[-18  25  -8   0 -20  14  -4   5  17 -22 -43  15  66  22   2 -10  33 -76
  35  29  10  11   3 -22 -22  39  -5  -9  -4  33 -17  12 -19   9  37  -2
  37  15  -6 -13   5  42 -19 -51   8  43 -22 -18  23  33  10  -1  52  24
   5  24 -15  14] = zit
[-17  -4 -41  24 -10 -40  -2 -17 -25  -6 -28   2  -5  -7 -31 -21  41   1
  -4   8 -19  -6  52 -19   3   8  19   6 -84  -3  -8 -24  13 -25   8  17
 -17 -33  20  -6   5  56   4 -10 -45 -11  -9  39  19 -45  26  41  17 -22
  13  15 -32  14] = mosi
[  2 -21  22  24 -32 -13 -14 -29 -17  34  41  -8 -23  11  -6 -15   5  26
  13  24  24  11  31  27  -1  -2  46 -32  22 -22  16 -23  17  11 -61   4
 -20  23 -37   0   5 -56  27  48 -24  12  26  26  10  21  37  12 -58 -14
  -2  10 -32  26] = sital
[-13 -14  -2  49 -17  14  -2 -21  -2 -30 -38   0  39  -8  -6   4  33 -15
 -16   0  53  29  36  27  24   8 -11  14 -25  17  16 -24  28  -1  52   9
 -30  17  32  -8 -18  42 -45 -26 -10  21 -22   8  14  54  39  -5  26  35
 -28  51   8  -6] = vapub
[-17  -4 -41  24  16 -40  -2 -17 -25  -6 -28   2  -5  -7 -31 -21  41   1
  -4   8 -19  -6  52 -19   3   8  19   6 -84  -3  -8 -24  13 -25   8  17
 -17 -33  20  -6   5  56   4 -10 -45 -11  -9  39  19 -45  26  41  17 -22
  13  15 -32  14] = nevab
[ 12 -17 -50  29 -20  19  12  32 -33 -10  41  -4 -28  20  -6 -12   5  26
   1  16  20   4 -30 -17  27  74 -17   9  59  -1   5 -12  19   9 -12 -15
  21 -25 -52  20  26  -9  10  15  50  21   2 -45  -1  45 -27 -54  -5  24
  13 -25  30   8] = Dazur
[-13   8  -8   0  -6 -19  45 -10 -25  58  41  23 -32   4 -48   2 -19   5
   8  21 -15 -31  27  13 -16 -12  -5   9  17  -5   7 -26   6   7 -51 -12
  25 -25 -48  41  20 -14  -2  32 -35 -69  42  -1 -19  17  16  -9 -44  -3
  -2 -34  -6  31] = rupuz
[  5  -3  13 -10 -20 -16   0  58 -16  46  46   0 -36   8 -50  14 -11   9
  20  37 -26  29 -38   5  14  64 -14  32  28   5  -1 -11  -4  -3 -31 -22
  -4   9 -29   9  31 -19  21 -10  -6 -15   2 -49  28 -28   0 -46 -18   2
  35 -30 -37  57] = Sote
find: [ 23 -37] => sital
tail: [ 48 -24  12  26  26] => [ 10  21  37  12 -58 -14  -2  10 -32  26]

[ -8   2 -14  10  -2  18   3 -18   9  15   5  -7  20  28  12  -5   2   8
 -14  12   6   8  16  -7  -1  14   7 -14  -3   3 -23  -3   1  22  10   7
  -7]  bab
[-28  14  17  -3  17 -17   9  14   2 -11 -11  11 -13 -19   3   2   4  13
  -2 -24  -7  -5   2 -10  -3 -12   9  11   3   7  20   6   3 -10   5   4
   7]  Nukar
[-13  -2  -4  32   1  28  14 -68  11  45  -5   4  57  38  18 -13  -5   1
  -3  17  -9  20  16  -3  24  32  16 -35 -25 -10 -53   3   7  23   5 -20
 -14]  sepu
[-10  -3   1  29   2  22  13 -57   8  37  -6   5  48  29  16 -10  -4   2
 -21  12  -7  19  11  -3  22  27  14 -28 -22  -9 -43   3   5  18   4 -19
 -10]  zofe
[-20   2   8  18  19   2  20 -28  13  17 -14  13  23   9  18  -2   2  19
  -9 -14 -11   3  17 -16   9   8  22 -11 -11   4 -14   8   8   9  12  -4
  -2]  vosob
[-11   4 -13  12   3  18   7 -16  13  15   4  -3  21  29  16   8   5  14
 -15   9   6  -7  21  -9  -1  13  12 -11  -2   6 -19   0   4  23  14  10
  -6]  tida
[-10  -3  -8  15  -3  16   6 -40   6  23  -3  -2  30  22   9  -8  -5  -1
  -6   9  -6   6   9  -5   9  16   7 -22 -15  -6 -33  -1   2  14   2 -10
 -11]  muz
[-10  -3  -8 -22  -3  16   6 -40   6  23  -3  -2  30  22   9  -8  -5  -1
  -6   9  -6   6   9  -5   9  16   7 -22 -15  -6 -33  -1   2  14   2   1
  11]  zusam
[-26  13 -15  13  21  15  24 -19  29  19   0   5  25  32  26   9  10  29
 -27  -3  -4 -16  41 -21  -5  12  30 -11   0  17 -16  10  14  30  27  22
  -9]  gos
[ -8   2 -14  10  -2  18   3 -18   9  15   5  -7  20  28  12   5   2   8
 -14  12   6  -6  16  -7  -1  14   7 -14  -3   3 -23  -3   1  22  10   7
  -7]  fot
[-20   0   2  14  13   2  14 -26   9  12 -13   6  19  10  15  -1   1  17
 -13 -12  -8  -2  14 -18   4   6  16 -12 -11   2 -16   2   3   9  10  -3
  -4]  Pamus
find: [-20   0   2  14  13   2  14 -26   9  12 -13   6  19  10  15  -1   1  17
 -13 -12  -8  -2  14 -18   4   6  16 -12 -11   2 -16   2   3   9  10  -3
  -4] => Pamus
find: [-28  13  17] => vosob

[ 13 -47  77  42  29  10 -13] : Fidil
[  1 -47  72  45  31  -2 -13] : Rekur
[ 48 -50  72   4   3  62  -9] : nas
[ 28 -67 -48 -70 -48  42  10] : Daf
[  6 -69 -48 -69 -44  11  13] : zulo
tail: [-48 -70] => [-48  42  10]
find: [77 42] => Fidil

[-31   0   3 -31  -1  27]  pese
[ 23   6   0 -13   4  27]  mavus
[-42  -3 -57 -32   4   9]  Pak
[50  2 13 -7  7 10]  suse
[-35   8 -13   0   3  19]  kun
[-19   6 -43 -36   4  43]  mav
[52  1 12 -8  5  8]  benut
[-29   3 -45  31  12  48]  kade
[ 23  13  69  38 -21  15]  Kif
[ 24  13   2 -22  30 -15]  Rap
both Rap Kif:  => [13]
both kade pese:  => [3]
find: [ 2 13] => suse
find: [ 4 43] => mav
find: [24 13] => Rap
tail: [24 13] => [  2 -22  30 -15]

[ 23  10  19 -13  -6  72] : gosen
[-29 -27  23  -1   5 -42] : nize
[-29 -27  23  20   5 -42] : Difu
[ 43  23 -27  93  -1 -24] : Gul
find: [-29 -27  23  20   5 -42] => Difu
both gosen nize:  => [23]

[  2   1  22  11   6  10   3  19  14   0  -5 -17  -9 -14   3   8  13] = suber
[  2 -15   2   8   6 -71  -2  -6 -28 -11 -16 -14  -6 -19  -7  43 -38] = Bol
[ 16  14   2  16 -12 -60  -5   4  14  12   2  -2   0  -2  13 -59 -16] = siz
[  9 -17  -2   0 -62 -18   4  17   9  -2   3   3   3   4  -6 -36   1] = Zakur
[ 15  13 -31  15 -35 -10   2  14 -22   6 -39   7 -15  38   6  25   7] = tona
[ 16  14   2  -9 -12 -60  -5   4  14  12   2  -2   0  -2  13 -59  19] = tisu
[ 16   2   5 -10  28 -24  -6  10 -21   0  19   7  22 -19 -30  -4   1] = Gilav
[ -1 -10 -25  -2  12 -10   0  15   3   3  18  -1  17  20 -29  -4 -13] = Ganip
[ 16  14   2  -9  15 -60  -5   4   9  11  -3   4  29 -33 -11   1  16] = fuvag
tail: [-29  -4] => [-13]
find: [  2 -15   2   8   6 -71  -2  -6 -28 -11 -16 -14  -6 -19  -7  43 -38] => Bol

[ 24  -3  22 -38 -36  31  32 -48] : gup
[-20 -62  19  66  -3  19  38 -37] : notu
[ 21 -36 -42  16  15  55  15  15] : Ketu
[ 22  50  -4 -22  34 -24 -55 -11] : Sezip
[ 46 -15  26 -25 -40  36   4  42] : dubip
[ 14  -7  11 -22  33 -24 -55  27] : Gizup
tail: [-22  33 -24 -55] => [27]
both Sezip gup:  => [22]
find: [-22  34 -24 -55] => Sezip

[-51 -67  54 -16  28  23 -11]  rago
[ -5 -67 -51  28 -16 -16 -76]  luki
[-57  35   1  23 -54 -40 -50]  Pezep
[-50  35   1  23 -54 -41  18]  lag
both rago lag:  => [23]
find: [-51  28 -16 -16] => luki
tail: [ 35   1  23 -54 -41] => [18]
find: [-16  28] => rago

[ 17  16  13  -7   1 -10  -8 -23  11  23   8 -14  57  25   7 -13 -27  -2
  14  24 -18 -13   8 -13   8 -32  -7  10  40 -12  -6  -4   7] -> vudab
[-14  15   5 -14   3  23   2  10  -8   3   4   9  25  -6  20   6 -13   3
  15 -30  27  27  -7  10 -14  16   7 -38  37  20   7  -5 -19] -> tufet
[ 11  35 -15 -30  -3  20  -4 -25   5   9  37  -8  33 -59  37 -26  28  12
  16  23 -21  15  -7  11  18   9 -16   0  19 -36  -2  20  40] -> Gen
[ -3  18  20   0   4   6  -1  16  -1  14  -1   2  21 -15  13   7 -13   8
  12 -15   5   4 -11  11 -11  -3   2 -33  17  10   7  -3   1] -> Roro
[ 25  -1  41   7 -25 -25 -22   2  21  34  10 -16  25 -13  15  18  -3   5
  10   4 -13  -6 -13  13   3 -10   7 -19  -3   0  -6  -2  13] -> tep
[ 12  18  20   0   4   6  -1  16  -1  14  -1   2  21  26   7   7 -13   8
  12 -15   5   4 -11  11 -11  -3 -10 -33  17  10   4  -3   1] -> geru
[ 16  24  25  -7  51  46 -14 -50 -16  -9  -5 -14  10 -15  20  -7 -68   9
  13 -22 -24  -9   1   4  29 -13 -16  -5  17 -16   6 -27 -17] -> zosel
[ 12  22  13  -6 -35  -3  -2  13  14  33  15 -13  30  16 -17 -12   3   3
 -24  14  -5  -9  18 -14 -12 -19 -18  -1  -1  -7  17   7  13] -> rarob
[ 12  14  37   6  30  23 -20 -20  -4   9  -4 -18   5  29  28  18 -54  19
  24 -25 -23   0 -26  16  11  -5   2 -14  -4   1  -5 -21  -5] -> Tiba
[ 20  27  25 -12 -41  -5 -17   6   9  43   4 -28   5 -10  -8 -12 -28  12
 -21  -5   8 -20   1  10  -2 -20 -20 -13 -46 -30  24 -14   4] -> rina
find: [ 17  16  13  -7   1 -10  -8 -23  11  23   8 -14  57  25   7 -13 -27  -2
  14  24 -18 -13   8 -13   8 -32  -7  10  40 -12  -6  -4   7] => vudab
tail: [25  7] => [-13 -27  -2  14  24 -18 -13   8 -13   8 -32  -7  10  40 -12  -6  -4   7]
tail: [ 5 10] => [  4 -13  -6 -13  13   3 -10   7 -19  -3   0  -6  -2  13]
find: [ 12  18  20   0   4   6  -1  16  -1  14  -1   2  21  26   7   7 -13   8
  12 -15   5   4 -11  11 -11  -3 -10 -33  17  10   4  -3   1] => geru
find: [ -3  18  20   0   4   6  -1  16  -1  14  -1   2  21 -15  13   7 -13   8
  12 -15   5   4 -11  11 -11  -3   2 -33  17  10   7  -3   1] => Roro
find: [ 11  35 -15 -30  -3  20  -4 -25   5   9  37  -8  33 -59  37 -26  28  12
  16  23 -21  15  -7  11  18   9 -16   0  19 -36  -2  20  40] => Gen

[  9  -2   3  -6 -13   9 -10  -2 -10   9] -> Voda
[ 43 -18  36  13   1 -29   8  52 -15  28] -> tusen
[ 43 -18 -13   1  15 -47  18  38  -5  28] -> sivi
[  9  -2   3   1  -6  27 -10   5 -17 -20] -> godo
[  9  22  42  18   1  27 -19 -16  14 -10] -> fati
[ 43  14  35 -18   1 -47  -1  25   0  18] -> vitu
[  6  43   3  -6 -20 -10 -10  -2   0  -1] -> zepaf
[ -2  22 -13   1 -20  27  43  25   5  28] -> lasaz
[ -2 -18  35  13   1 -47  18  38   9  18] -> zuza
[  9  22 -13  -6   1  27 -19 -16  14 -10] -> kedu
[ 43 -18  51   1 -18 -47  18  38  -5  28] -> zarev
both zuza zepaf:  => [-2]
find: [ 43 -18  36  13   1 -29   8  52 -15  28] => tusen
both zarev godo:  => [1]
find: [ -2 -10   9] => Voda
find: [  9  -2   3   1  -6  27 -10   5 -17 -20] => godo
tail: [-18  35  13] => [  1 -47  18  38   9  18]
both godo tusen:  => [1]

[-32   7   9  -4  10   4 -34  -7  -3  17  17   3  72 -12   0   8   8  39
  -1  -5] : tev
[ 11  11  27  18 -54  23 -11  -6   2   0 -12   8  56 -21 -25 -11  -3  40
  17  -6] : nav
[ 27   9  28 -14 -19  -3   5  -2   7 -19  -6 -33   9  15  32  -7   1 -30
 -26 -19] : Durid
[-70   6 -10  -9 -53  23 -11 -17   9  17  18   3  72 -12  -4   6  59 -49
 -42 -51] : sut
[-62 -34   4 -87  68  13  86 -47   3  23  15 -32  65  29 -13  23   3 -31
  10  33] : Nupoz
[-18   5 -14  24 -19   8 -12  14   3   7 -21  87  62 -13  -4   7  60 -37
  16  42] : girev
[ 28 -56  33 -43 -33   0  69 -21   3  17  17   0  72   8  -3 -12 -14 -31
 -32 -71] : bogav
[-70   6 -10  -9 -53  23 -11 -17   9  -4  21   4  72 -13  -4  86  43 -49
 -42 -51] : Sozi
tail: [-13  -4  86] => [ 43 -49 -42 -51]
both Durid Sozi:  => [9]
both nav Nupoz:  => [23]
find: [  3  17  17   0  72   8  -3 -12] => bogav
tail: [-14 -19  -3] => [  5  -2   7 -19  -6 -33   9  15  32  -7   1 -30 -26 -19]
find: [-18   5 -14  24 -19   8 -12  14   3   7 -21  87  62 -13  -4   7  60 -37
  16  42] => girev
tail: [ 17  17   3  72 -12] => [ 0  8  8 39 -1 -5]

[ -5   1  17  -1 -16  -5   4   5   2  12  -3   3   5 -13  -9  -1 -16  -4
 -16   1   5 -11   0   1   6   0 -21  63   4  -2  -4  -8  -6  14   6   8
  14   5   1  -3 -26   6   0  -2] -> zagoz
[ -3  -5  13   0 -13  -5   3   4   0  10  -2   2   4 -10  -6   0 -13  -3
 -12  15   5 -10   1   1   6  -3 -17  49   3   0  -2  -7  -4  10   6   7
  11   5   1  -2 -21   4   0  -2] -> lig
[ -4  -4  16  -1 -15  -5   4   5   1  11  -2   2   5 -12  -8  -1 -15  -4
 -15  10   5 -11   0   1   6   4 -19  58   4  -1  -3  -8  -6  12   6   8
  13   5   1  -2 -24   5   0  -2] -> Zabo
[ -2  -1  11   0 -11  -5   3   4  -1   9  -3   1   4  -9  -5   0 -11  -3
 -11  -1   6  -9   1   0   7   0 -16  41   3   0   0  -6  -3   8   6   7
   9   6   0  -1 -18   3   0  -2] -> bev
[ -3   7  12   0 -12  -5   3   4   0  10  -3   1   4  -9  -9   0 -19  -3
 -11  -4   5  -9   1   1   6   7 -16  45   3   0  -1  -7  -4   9   6   7
  10   5   0  -1 -19   4   0  -2] -> faful
[ -5  -2  18  -1 -18  -5   4   5   2  12  -3   3   5 -14  -9   0 -18  -4
 -18   6   5 -12   0   1   7  -1 -22  68   4  -3  -4  -9  -7  15   7   9
  15   5   1  -3 -28   6   1  -3] -> zimuz
tail: [ -9   0 -18] => [ -4 -18   6   5 -12   0   1   7  -1 -22  68   4  -3  -4  -9  -7  15   7
   9  15   5   1  -3 -28   6   1  -3]
find: [-3 -8 -6 12] => Zabo

[ 43  -4  -1   6 -16  88 -22  42 -17  59 -13  19  25 -22 -26  -2  41  13
 -67 -17 -20 -58 -31 -26   5   7  56  39 -24   6 -42   8  -3  34  37  18
  20   9  -2  -6  21  37 -23 -51   6 -39   5  34  68  -2  20 -24  -5  93
 -49 -28 -18] = roz
[ 13  28  16  38  -8 -32  10 -52  63 -15 -24 -55  57   3 -15 -55 -35  15
  10  -7  22  43 -31 -37  46  -9 -53  41 -81  45  29  35  -8 -11 -23  32
 -44 -20 -10 -30 -46 -46  10   3   6  -1  43 -27 -64   8  -3  20   9 -47
 -31  15 -32] = vusam
[  0  31 -38 -10   7  60   6 -16  10  17  10 -27 -14  24  28 -21 -14   5
  -2  47  11 -20 -28   2  23  35 -23 -16 -51  12  22  38 -15  44  15 -29
 -12  -1  -7  -3  -9 -35 -67  13 -32  17  69  -9 -60  33 -15 -54 -31 -32
 -35  15  38] = gafu
[ 25  -4 -17  88  -1  59   6 -16 -22  42   5   8  22   1   9 -36 -16 -21
 -28 -17  42   4  11 -33  36  -5   3  37 -33  64  13  71  32  21  -4 -14
 -37 -52 -38  -4 -20 -36 -63 -67 -16  -3  43  -3  -1  -5  17 -37 -15 -36
 -72  -8 -14] = lukir
find: [ 43  -4  -1   6 -16  88 -22  42 -17  59 -13  19  25 -22 -26  -2  41  13
 -67 -17 -20 -58 -31 -26   5   7  56  39 -24   6 -42   8  -3  34  37  18
  20   9  -2  -6  21  37 -23 -51   6 -39   5  34  68  -2  20 -24  -5  93
 -49 -28 -18] => roz
find: [ -4 -17  88  -1  59   6 -16 -22  42] => lukir
tail: [ 59   6 -16] => [-22  42   5   8  22   1   9 -36 -16 -21 -28 -17  42   4  11 -33  36  -5
   3  37 -33  64  13  71  32  21  -4 -14 -37 -52 -38  -4 -20 -36 -63 -67
 -16  -3  43  -3  -1  -5  17 -37 -15 -36 -72  -8 -14]

